In the rows, 128 means zero.
Turns in one plane each, and the order they were made in; the first pair answered:
L:
[111 136 107 134 111 134 115 118 159 127 134 127 133 105 138 124 116 140
 173 149 138 132 124 110 133 145 175 115 158  95 117 138 125 128 122] -> [136 116 114 154 114 144 108 114 153 165 148 153 122 130 128 122 146 119
 150 180 116 145 141 123 113 116 151 126 118 116 129 145 126 139 122]
[158 112 164 139 128 139 148 113 126 154 125 135 117 182 120 113 166  83
 101 167 102 135 131 146 101  96 121  99  72 163 140 137 119 115 124] -> [125 178 114  99 124 112 138 152 133  92  83 112 124 141 139 140 133 154
 132  71 102  91 103 111 149 181 130 108 145 117 174 128 124 133  99]
[128 161 135 124 134 155 158 159 118 147 129 164 103 138 132 100 115 159
 135 121 104 120  98 111 109 132 130  90 104 119 129 131 141 115 117] -> [122 156 135 123 137 156 164 155 118 142 133 162 107 138 131  93 110 152
 136 123 113 128 100 111 102 123 138  83 110 118 115 127 145 106 126]
N:
[181 144 157 131 159 131 121 142  89 154 109 173  88 113  94 116 121 165
 136 102 122 176  97 126 142 125 109 117 126 123 123 100 102 159 121] -> [168 136 165 121 166 144 123 135  96 143 115 172  89 111  87 105 119 153
 127 112 129 179 101 153 126 109 118 101 109 139  94  97 108 135 115]
[146 148 157  94 118  80 162 165 105 104 129  76 133 142 126 127 133  80
 112 139 133 128  95 115 127 133 111 114 132 133 132 135 131 108 113] -> [166 151 154 122 113  81 158 168 101 139 129  94 131 153 133 132 135 102
 114 141 117 133  89  88 141 135 103 124 135 116 160 133 114 144 121]
[149 123 150  85 122 133 117 108 140  93 157 129  94 129  87 124 159  87
 116 146 167 115 126 134 108 109 122 172  79 184 129 117 127 112 113] -> [149 128 147  77 111 107 112 117 135  88 144 108  99 127  91 140 164  89
 123 125 168 109 115 112 138 128 110 192 102 169 153 119 119 129 111]
[128 147 106 141 134 148 124 142 143 136 124 167 114 130 139 129 124 162
 134 111 106 102 129 126 108 150 136 104 116 115 135 117 133 132 108] -> [117 143 106 126 140 148 127 133 145 119 123 161 114 128 134 123 118 154
 129 115 112 102 132 142 102 145 137  98 112 126 120 116 141 110 105]
R:
[141 101 133 127 113 121 158 113 148 131 167  96 137 135 131 141  97 101
 169 137 142 160 118 139 140 109 180 137 106 117 130 132 145 106 132] -> [128 101 111 114 115 124 132 106 164 112 163 102 139 116 123 157 106 112
 164 112 149 140 133 159 148 131 171 153 106 128 136 135 146 104 119]
[153 161 144 101 181 166 169 133 148 118 129 143 114 127 153 146  95 108
  95 147 114 144 118 114 103  99 142  62  99 124 110  81 129 120 137] -> [142 137 137  98 182 172 153 114 157 102 135 137 125 114 147 153 107  91
  91 145 138 148 141 146  99  91 147  78  95 148  93  91 128 104 141]
[149 132 141 129 133 105 122 136 127 150 137 135 137 155 121 134 158 109
 114 140  97 131 125 132 142 114 106 140 107 137 146 134 121 154 124] -> [145 122 135 130 135 102 118 131 131 147 139 130 141 154 118 135 155 104
 111 144 110 133 133 138 141 105 106 141 106 147 143 136 118 148 126]
[150 138 141 157 118 131 149 139  95 182 133 142 128 146 146 119 119 153
 139 143 111 146  94  80 139 132 136 117 148  79 159 123 110 163 139] -> [133  87 153 163 119 130 136  97  99 177 152 124 149 147 133 117 125 103
 134 171 154 172 118 117 125  96 150 125 143 117 117 134 106 132 165]
W:
[107  99 155 120 117 120 130 104 156 106 138 102 153 116 120 141 142  95
 135 134 162 143 141 156 156  99 124 145 128 147 103 119 125  96 147] -> [109  99 132 160 114 155 119  95 168 136 142 140 147 110 131 132 120 142
 146 128 158 145 145 147 159 104 145 140 139 121 115 114 116 125 155]
[168 118 120 159 102  93 134 140 167 164 115 133 133 104 138 131 152  88
 153 141 138 119 147 142 138 119 136 145  86 142 124  98 141 123 112] -> [164 117 115 170 103 102 130 136 172 166 118 144 129 103 143 131 146 103
 155 138 138 124 149 138 139 119 139 141  89 135 127  95 142 133 117]
[115 127 114 106 118 108 116 136 146 113 107 131 140 119 126 137 144 114
 129 119 142 105 140 138 145 136 122 144 138 144 134 137 127 123 123] -> [110 118 119 113 123 129 118 122 154 117 115 139 136 118 123 127 134 112
 127 134 151 113 149 155 132 117 134 127 128 149 112 131 129 110 128]
[153 149 125 116 133 140 110 156 147 143 108 169 105 130 111 129 166 132
 109 130  77 101 139 145 115 137  87 130  94 145 155 122 138 141  95] -> [148 141 133 111 136 146 118 144 146 138 110 165 108 137 110 120 164 117
 100 143  86 106 145 162 101 124  97 121  81 157 140 125 143 122  94]
Now pairs of rows:
Each pair is 2 to 4 turns apart.
[ 62 115  99  32 150 125 113  94 154  73 112 105 129 135 105 115  73 190
 142  90 187 120  76 165  90 148 192 114 181 137  91 175 109 132 110] -> [ 68 126  97  23 144 110 108 111 148  67 106  97 131 135 106 124  83 193
 143  81 185 116  71 153 102 161 180 122 190 134 109 178 111 138 102]	W then W
[ 98 102  96 127 136 156 110 134 139 116 151 141 137 121 131 115 112 103
 146 110 189 103 140 157  94 113 169 101 113 139 119 132 144 130 118] -> [124 132 123 133 127 131 149 167 105 145 146 125 127 144 149 103  97 121
 161 119 155 109  99  98 107 123 163  78 129  95 145 124 138 154 127]	N then R then R then N
[141  89 140 158 117 138 105  96 138 150 140 134 143 141 126 110 122 108
 119 149 153 151 157 149 119 101 147 135 113 146 104 141 117 109 148] -> [152 139 119 117 117 107  96 145 137 130 116 134 126 134 125 141 157 123
 107 108 106 109 143 134 143 154 102 165 104 149 162 146 125 130 102]	L then N then W
[172  95 170 185 120  87 161 158  91 137 130 128 139 142 130  81 132 109
 110 176  89 120  99  83 140 134 110 138 117 108 153  97 137 190 144] -> [140  84 182 147 137  98 171 144 103  84 129 119 141 126 118  66 127  71
  96 181 117 114 115 144 100 117 132 108  94 157  89  93 162 123 135]	N then N
[157 141 140 158 126 137 122 143 114 147 155 150 123 169 106 152 120 128
 144 136  86 151  90  95 144 132 104 145 145 100 155  95 107 156 128] -> [146 120 162 142 124 111 131 125 102 123 163 101 140 165 101 148 117  84
 141 149 117 167  87 106 141 113 114 139 157 120 123  94 106 120 149]	R then L then R then W
[135  55 165 157 124 153 130 100 135 145 140 131 119 157 128 112 168  84
  88 206 113 141 145 151 105  98  97 141  78 147 122 137 113 113 127] -> [117  67 110 159 132 180  83  95 171 128 129 170 117 126 124 133 171 133
  96 155 113 107 171 169 121 141 100 172  85 144 145 140 111 136 106]	R then W
[150 162 108 113 154 175 151 130 153 118 111 162 104 129 141 101 165 153
 129 108  95 130 132 187  90 128 125 116  89 153 173 123 166 120  55] -> [157 134 143 124 148 170 175 113 128 143 128 144 104 153 143  76 154 118
 131 152 104 162 124 181  71  85 138  92  84 150 143 118 161 107  89]	R then R
[125 166 106 104 125 112 109 151 152  97  95 139 113  97 126 160 145 161
 115  92  95  94 111 123 173 178 101 163 152 104 179 142 138 132 102] -> [135 127 133 104 138 141 108 130 158 108 118 160 102 118 102 142 178 100
  82 151  94 112 143 178 121 123  89 150  81 168 138 145 152  93  99]	L then L then N then N
[135  77 145 133 105 136 113  96 146 110 155 100 148 120 142 121 127  92
 138 141 146 167 138 141 119  94 175 120 136 135  80 150 110 119 170] -> [126 102 104 155 105 161  96 102 159 122 147 130 139 106 154 122 109 157
 160 108 132 151 134 121 139 127 185 125 161  98 103 145 102 153 166]	W then N then L then L
[168 165 118 122 123 109  94 175 126 188 139 150 102 150 120 153 137 159
 134  94  74 116 109  80 139 168  71 164 104 108 179 120 141 158  88] -> [142 150 104  98 117  75  72 158 130 140 128  99 134 127 120 170 130 147
 147  60 126 119 113  85 172 188  91 193 153 116 168 127 134 143 100]	R then R then L
[120  75 135 152 118 153 106 111 128 149 137 159 139 117  90 119 125 106
 123 161 140 151 160 165 127 106 138 121 106 168 110 124 125 111 132] -> [112 114 103 125 117 137  86 140 142 127 116 160 132  99  87 147 144 136
 122 110 122 109 160 162 150 161 111 153 111 165 154 131 131 130 100]	R then W
[135 118 148 145 113 137 145 108 115 151 139 130 127 132 134 110 123 118
 132 161 131 149 130 121 116 109 137 104 124 127 111 125 121 134 143] -> [130 124 136 148 114 149 142 107 119 153 137 132 127 126 137 107 116 138
 136 153 135 147 127 116 116 118 140 102 130 119 113 123 123 139 141]	W then L then N
[167 125 111 144 136 130  85 133 124 167 133 163 115 140 131 141 180 138
 109 145  99 123 142 137 126 135  98 165  99 125 183 154 129 168 115] -> [152 133 115 131 151 154  94 133 134 156 132 182 105 134 129 129 173 140
 100 150  92 115 150 157 100 125 103 138  77 139 153 145 144 142 106]	N then R
[118 109 124 106 112 107 132 118 108 114 137 101 146 122 126 124 115  97
 122 142 152 132 132 137 122 120 146 128 150 137 112 141 119 121 131] -> [135 143 129 124 111 118 156 140 100 149 135 127 124 131 142 113 104 128
 124 149 114 131 112 102 118 124 140 104 142 104 130 129 122 153 128]	R then R then R then N
[141 111 149 140 102  85 144 125 101 140 133  89 155 136 140 123 130 104
 138 142 152 151 122 108 142 101 118 135 155 119 131 129 121 132 160] -> [149 105 131 163 102  96 125 119 112 159 132 111 153 131 141 129 136 130
 141 131 148 146 132 100 151 110 116 151 157 107 145 132 114 155 153]	L then L then R then N
[132 114 120 163 143 146 120  95 139 166 135 148 133 140 133 130 141 130
 124 126 132 144 149 125 141 130 117 171 129 127 154 116 114 174 130] -> [111 104 113 147 149 156 113  86 153 139 128 148 138 123 129 126 136 118
 117 117 147 143 160 156 128 127 135 165 127 145 121 115 123 146 127]	L then L then R then N
[121 117 136  79 129 110 145 141 111  78 121  81 149 139 118 124 138  91
 107 123 137 126 122 145 127 140 144 123 126 164 111 129 153  96 118] -> [131 111 141  89 134 124 144 137 110  99 125 103 140 148 111 119 153  81
  98 146 126 130 129 149 114 125 136 118 101 178 112 130 153  98 114]	R then L
[115 129 108 111 135 116 109 132 117 102 135  92 120 117 123 125 114 137
 138  92 170 126 138 120 134 156 144 134 134 134 121 132 120 123 103] -> [110 142 107 107 137 123 119 145 117  99 134 104 110 114 128 120 108 152
 139  87 157 118 132 115 130 159 146 120 127 126 121 130 129 121  97]	W then R
[145 122 143  92 122 200 158 111 135 139 149 144 108 166 121 121 105 138
  97 114  95 125 118 138  94 112 120 104  98 131 123 120 139 116  77] -> [138 125 131  81 122 205 141 112 147 125 147 148 111 154 114 127 109 143
  99 102 102 119 128 154 102 121 117 120 106 138 127 126 141 111  70]	R then R then R
[125 128 137 184 112 142 119 116 100 167 138 149 135 146 119 105 105 133
 129 150  97 122 109 119 115 127 137 119 120 133 137 125 121 163 110] -> [104 138 129 172 122 152 125 114 109 141 129 147 139 131 121  97  82 149
 137 135 112 118 104 125 110 134 158 101 130 125 118 113 133 146 111]	L then N
[137 113 118 180 113 150 150  98 146 145 144 131 129 108 164  98 114 155
 124 132  92 112 117  81 107 103 145  76 105  87  96 135 122 175 149] -> [112  92 106 129 104  94 129  89 141  77 137  58 164  80 152 125 134 113
 129  97 140 106 127 108 139 126 146 116 147 117  83 144 120 144 148]	R then N then N
[103  92 106 134 113 128 124  86 112 145 124 118 170 104 143 106  88 146
 153 127 138 157 144 120 146 128 138 133 141 108  87 124  80 117 176] -> [110 104  85 104 121 118  89 107 127 129 114 128 163  97 124 137 145 136
 124 105 113 120 165 144 157 155  90 178 104 144 129 140  88 123 135]	R then W then L then R
[142  82 120 194 107 151 134 105 122 167 140 153 134 123 139 121 105 134
 133 159 157 159 145 128 121  96 153 122 128 118 109 125 108 135 166] -> [129 107  93 182 103 136 116 122 126 152 125 147 140 104 145 139  96 168
 149 110 152 138 138 112 151 138 149 143 164  94 136 124 102 158 157]	N then W
[111 182 125  75 142 108 107 167 163  92 107 117 104 137 106 140 171 138
  92 116  99 104 154 155 120 165 100 153  97 201 158 125 155 130  92] -> [136 169 164 141 142 157 155 150 144 173 137 156  84 175 125  96 126 152
 104 183  76 142 140 124  83 104 134  86  73 161 133 107 147 141 133]	R then L then L then W
[119 129 133 164 103 135 146 134 132 168 148 118  85 202 134 139 121 116
 137 167  89 133 140 110 123 138 155  93 151 103 121 124 110 116 150] -> [101 137 111 121  98 100 124 142 138 117 129  81 103 177 125 169 139 112
 138 118 114 111 142 122 155 186 142 136 185 114 135 132 110 110 130]	N then N then R then N
[102 133  68 148 131 137 118  94 178 109 102 145 139 129 117 136 161 122
 145 127 142 108 130 116 144 152 125 165 147 128 158 143 128 181 127] -> [114 141  85 126 131 115 128 108 166 104 104 127 136 141 108 134 182  91
 133 136 129 102 127 117 142 148 101 171 131 144 170 150 132 173 113]	N then W
[129 181 140 108 122 149 148 126 109  89 119  52 126 109 102 103  85 197
 155  93 103 143  85 103 145 150 149  89 169  96  97 113 135 130 124] -> [150 127 149  88 129 128 104 102 114  83 133  43 132 121  68 128 178 105
 101 130 103 144 135 168 136 124  84 159 103 193 104 140 130 116 108]	W then L then R then N
[119  91 103 135 128 137  91 108 158 135 121 150 135 118 127 140 121 147
 140 107 139 126 168 157 143 137 135 149 136 143 140 142 114 138 136] -> [100 120 112 118 136 147 120 118 154 115 111 148 129 113 134 120  87 160
 147 102 140 122 147 159 122 140 157 104 139 126 107 129 130 113 132]	R then N then L then N
[113 131 133 116 107 124 138 120 115 100 133  99 161 108 127 137 113 157
 150  96 143 125 133 109 135 144 129 130 166  94 127 127 125 136 136] -> [144 104 151 132 100 104 130 117 103 127 142  95 162 127 115 141 154 115
 133 131 136 143 142 111 135 121 100 154 144 119 142 137 116 144 138]	L then N then N then N
[135  91 138 158 138 102  91  55 100 185 130 104 141 111 145 125 138 141
 151 157 138 149 160  74 176 121  91 158 159 118 154 161  97 171 171] -> [130 100 121 148 139 104  75  65 113 173 117 115 140 100 139 137 143 160
 148 134 132 130 170  80 184 142  82 171 164 119 167 165 101 177 156]	R then R
[110 114 113 132 145 170 110 109 144 130 125 174 110 135 112 130 130 142
 115 132 111 119 152 169 128 106 138 139 113 145 121 127 126 125 109] -> [ 99 102 128 132 142 161 120  99 138 128 129 153 117 134 115 123 120 126
 116 143 133 134 151 169 123  89 153 129 127 142 100 128 127 110 127]	L then N then L
[131 100 105 118 127 127  92  93 183 115 143 138 113 124 127 142 144 114
 121 126 170 152 149 199 134 130 124 156 129 160  89 143 134  87 182] -> [118 117  82 124 120 130  81 102 186 107 132 140 117 110 138 146 124 153
 140  94 171 142 140 180 155 159 135 161 159 129 106 138 132 109 181]	L then L then W
[ 79  60 181 170 142 141  56  66 114 120 143  85 165 158  97 156 153  62
  50 194 165 158 166 163 124  74 136 162  73 167  77 170 128  47 172] -> [ 72 146 115 113 135  91  25 133 126  57  93  66 163 118 107 212 170 132
  66  83 130  88 138 115 191 192  95 223 132 127 170 179 131  98 116]	N then R
[101 184 106 173 115 109 118 161 167 152 136 143  96 176 138 132 101 175
 125  77  95  70  95 129 127 176 149  93 150 100 155 140 147 195 128] -> [ 85 149 166 137 115  80 155 139 138 108 148  73 114 182 132 109  83  87
 119 120 141 104  88 156  99 129 177  58 153 136  77 133 158 120 158]	R then N then N
[ 75 163 153 126 122 143 135 131 138 171 146 140 110 139 157 104 138 183
 110 115 107  95 117 129 166 125 114 124 105 107 158 127 139 143 103] -> [ 77 165 160 129 115 130 147 131 132 172 148 125 116 142 164 102 126 182
 117 116 114 104 104 114 174 122 120 114 118  96 156 125 132 145 113]	R then L
[ 83 141  56 141 148 175  87 116 179 130 116 207 116 103 140 133 103 236
 122  87 106 112 172 146 114 132 120 122 106 129 134 123 127 144  89] -> [ 70 111  81 128 158 181 107  92 179 107 132 185 123 105 132 114  96 185
 114 119 137 134 187 187  84  91 146  97  91 163  70 122 137  94 103]	N then L
[ 94 110 100 144 128 166 113  97 169  99 115 162 125 101 143 133 115 164
 125 100 151 125 155 168 108 126 166 128 122 138 113 127 135 106 123] -> [111  85 119 153 126 155 113  87 159 120 127 155 128 122 131 132 148 119
 106 135 145 143 162 176 102  97 143 145  98 164 115 138 130 109 130]	N then L
[150 133 142  92 128  85 155 122 115  77 117  39 126 162 149 111  96  40
 123 181 196 142 100 126 139  98 144 123 157 137  69 116 141  97 121] -> [180 162 121 112 115  55 138 153 105 113 107  43 123 172 160 137 120  78
 134 152 160 127  85  67 194 139 105 167 175 104 151 124 121 163 107]	N then L then L
[121 138 113  88 125 123 151 146 118 131 126 112 135 133 116 132 106 129
 116 105 133 124 129 108 133 162 129  83 126 137 105 127 166  86 122] -> [131 134 106  98 114 105 134 151 115 138 127 101 141 129 118 147 112 133
 124  93 133 126 123  90 154 171 121 107 141 127 129 129 155 108 126]	R then R then R then N
[111 125  89 117 119 140 110 104 145  98 119 126 132 108 127 146  98 152
 132  94 160 110 141 149 141 143 142 128 165 115 114 119 131 125 124] -> [123 134 108  89 114 102 119 123 126  84 113  95 134 118 122 157 125 111
 123 100 145 102 129 139 149 151 113 145 158 127 130 130 134 119 114]	N then W
[192 164 125 127 147 114 167 133 122 171 127 156 117 104 132 123 105 138
 158 117  75 123  83  92 119 117 129  74 117  92 148 117 105 128 120] -> [156 109 106 145 143 118 142  79 134 145 138 130 154  74 130 127  86 127
 173 114 151 149 110 124 130  99 176  89 155  98  99 122  90 105 156]	L then R then N then W
[117 103 120 179 133 146 106  93 150 133 117 139 154 117 142 116 112 141
 114 137 158 166 167 123 141 114 161 147 138 111 128 106 110 116 154] -> [122 106 131 181 131 144 118  98 141 145 122 134 151 124 141 112 105 138
 115 141 152 174 155 113 138 112 157 135 136 104 128 106 108 118 160]	R then R then R then R
[153 116 182  87 124 117 121 114 115  57 113  79 135 114  92 140 175 126
  90 130  79 138 101  90 133 113  71 141  94 185 179 129 126  88 128] -> [159 101 167 160 132 192 119  92 134 123 135 159 114 125 104 114 145 180
  91 159  66 151 120  85 103  75  96 109  64 162 165 122 120 119 146]	N then N then N then W
[183 138 145  94  95 156 147 136 104 135 150 116 161 113 108 145 102 120
 115 134  92 106 107  70  95 138  92 130 101 154 167 141 122 151 140] -> [180 132 142 110 100 186 148 126 115 144 154 139 154 111 110 136  92 127
 112 147  95 111 118  85  74 118 103 113  86 159 151 140 126 144 147]	N then W
[177 117 113  69 143  94 129 153 116 109  99 114 134 126  81 150 184  87
 115 141 128 123 123 149 151 170  84 165  92 155 177 167 113 108 120] -> [201 131 121 106 142 119 151 165 106 166 105 154 116 146  95 132 168 119
 119 165  88 130 103 114 139 155  79 136  74 124 199 162 110 139 122]	R then N
[145 101 145 132  99 137 131 110 106 157 137 132 140 158 131 102 129 149
 119 166 133 154 127 103 129  89 114 116 139 130 146 138 112 149 141] -> [121 119 136 109 116 168 135 112 130 122 136 152 129 143 126  92 115 157
 110 153 136 135 138 139  98  92 130  88 123 145 114 130 131 111 122]	L then N then N
[116 111  97 143 124 143 121 125 135 150 141 126 131 104 157 120  98 157
 145 121 146 124 122 108 121 143 156 104 154 106 100 114 115 150 125] -> [107 112  95 129 136 156 119 127 147 130 142 136 121 100 146 117 107 144
 129 121 146 110 135 141  98 139 153  95 126 132  83 114 128 125 113]	L then L then N then N
[137 143 135 176 122 169 113 135 173 191 115 185 112 131 125 101 128 138
 117 161 108 126 106  86 122 121 132 127  84 111 174 118 143 170 132] -> [136 148 115 163 119 159  96 140 175 175 108 179 119 119 120 118 138 145
 115 132 106 116 110  85 146 150 119 148  97 108 194 125 137 180 122]	R then L then L then L
[135 164 120 128 126 115 106 167 137 104 128 104 121 131 124 143 129 136
 149  91 151  99  99 117 139 157 106 118 156 130 127 108 156 135 118] -> [122 156 128 135 130 133 124 146 137 108 133 111 120 132 126 126 104 136
 153 103 167 115 101 125 122 135 131  89 157 125  91 102 154 116 133]	L then L then N then L
[125 139 115  24 116 126 140 173  99  78 123 120 126 131 118 121 172 146
 162 113 119 112 119 130 138 160  92 155 133 100 191 150  97 114 101] -> [149 123 128  45 122 138 138 167  98 110 138 138 118 149 109 118 194 122
 144 144 108 123 135 134 120 134  71 163  98 123 194 155  94 119 107]	L then L
[147 145 114 125 132 132 100 136 137 120 120 115 120 107 131 158 138 127
 132 117 122  97 162 131 136 157 114 160 114 139 153 131 139 122 109] -> [151 142 142 127 139 151 129 134 128 131 134 130 104 125 128 134 130 107
 120 152 112 104 161 139 104 126 119 125  86 148 128 121 150 104 116]	N then W then R then W
[151  89 134 137 119 105 103  99 112 151 143 106 151 140 118 146 176 100
 136 152 147 149 145 144 148 118  96 181 128 145 159 151  94 146 151] -> [146 101 108 138 126 125  86 108 132 143 136 135 145 128 112 159 179 130
 131 129 129 128 157 156 148 137  90 187 117 150 171 145 100 155 134]	N then R
[174 132 135 119 150 132 173 148 120 134 140 117  96 145 115 125 162 108
 121 169 121 141 138 112  85 133 106 132 110 133 130 129 143 144 125] -> [162 148 123 126 153 153 177 151 129 138 137 136  89 136 125 119 129 150
 135 152 121 132 127 103  86 142 128 108 121 108 123 119 152 154 127]	L then N then N
[171  97 135 191 133 131 107  82 128 179 106  99 148 114 102 125 155  84
 123 175 145 167 139 116 115 119 144 174 115 126 118 132  66 125 149] -> [161 132 119 181 119 110 109 109 124 160  84  83 154  99 120 130 128 127
 152 128 146 153 109  76 149 162 159 173 168  83 141 127  65 141 145]	W then L then R
[153 138 122 126 146 115 119 146 102 144 132 152 120 151 103 119 147 132
  89 149 102 126 111 111 124 144  84 142 101 130 157 154 142 129 128] -> [129 101 131 122 143 113 121 108 102 119 145 122 141 137 101 105 127 101
  93 164 151 150 121 136 117 115 119 131 119 145 102 148 140  91 154]	R then R then L then L
[128 133 178 140 117  16 121 127 150 134 108 103 130 139 132 132 159  84
 140 119 147 166  89 104 154 102 139 151 165 125 108 128 141 136 156] -> [128 145 171 131 123  13 119 138 155 126 104 100 131 136 132 136 160 101
 144 107 141 157  86 101 166 112 133 161 170 121 121 127 142 146 145]	L then L
[127 152 154 116 136  97 158 145 120 102 121  91 135 128 132 129 123 108
 130 128 127 117  99 118 123 125 130 109 138 130 118 120 134  96 125] -> [135 128 155 136 131  91 150 130 115 119 132  87 144 139 131 129 130  94
 132 142 137 137 101 113 126 105 130 123 144 130 114 126 125 107 143]	N then R
[159 144 159 168 127 128 163 147 104 178 134 133 116 157 143 117 114 150
 138 150  98 144  96  80 124 117 127 100 123  94 155 113 121 149 133] -> [154  94 128 162 119  94 100 111 116 152 134 103 152 138 125 156 155 118
 137 126 149 149 131 106 165 129 112 179 159 124 168 138  94 159 143]	R then W then R then W
[128  76 116 160 125 161  78  60 145 140 192 146 159 145 125 121  98  98
 131 109 142 125 180 153 127  95 131 156 124 141  91 126  99 138 121] -> [120  92  95 150 117 143  67  69 147 125 179 132 168 130 131 135  95 122
 145  71 147 110 174 138 158 131 131 171 155 125 113 121  97 154 117]	N then W
[ 95  94  67 111 136 127  59 145 114 102 122 155 144  92 124 176 166 157
 132 101 138 123 130 143 124 169 156 186 146 166 146 115 124 139 120] -> [111  93  95  88 137 100  74 158  97  97 129 131 144 108 111 174 192 113
 116 118 123 125 120 145 117 159 129 191 124 186 148 119 129 127 112]	N then W
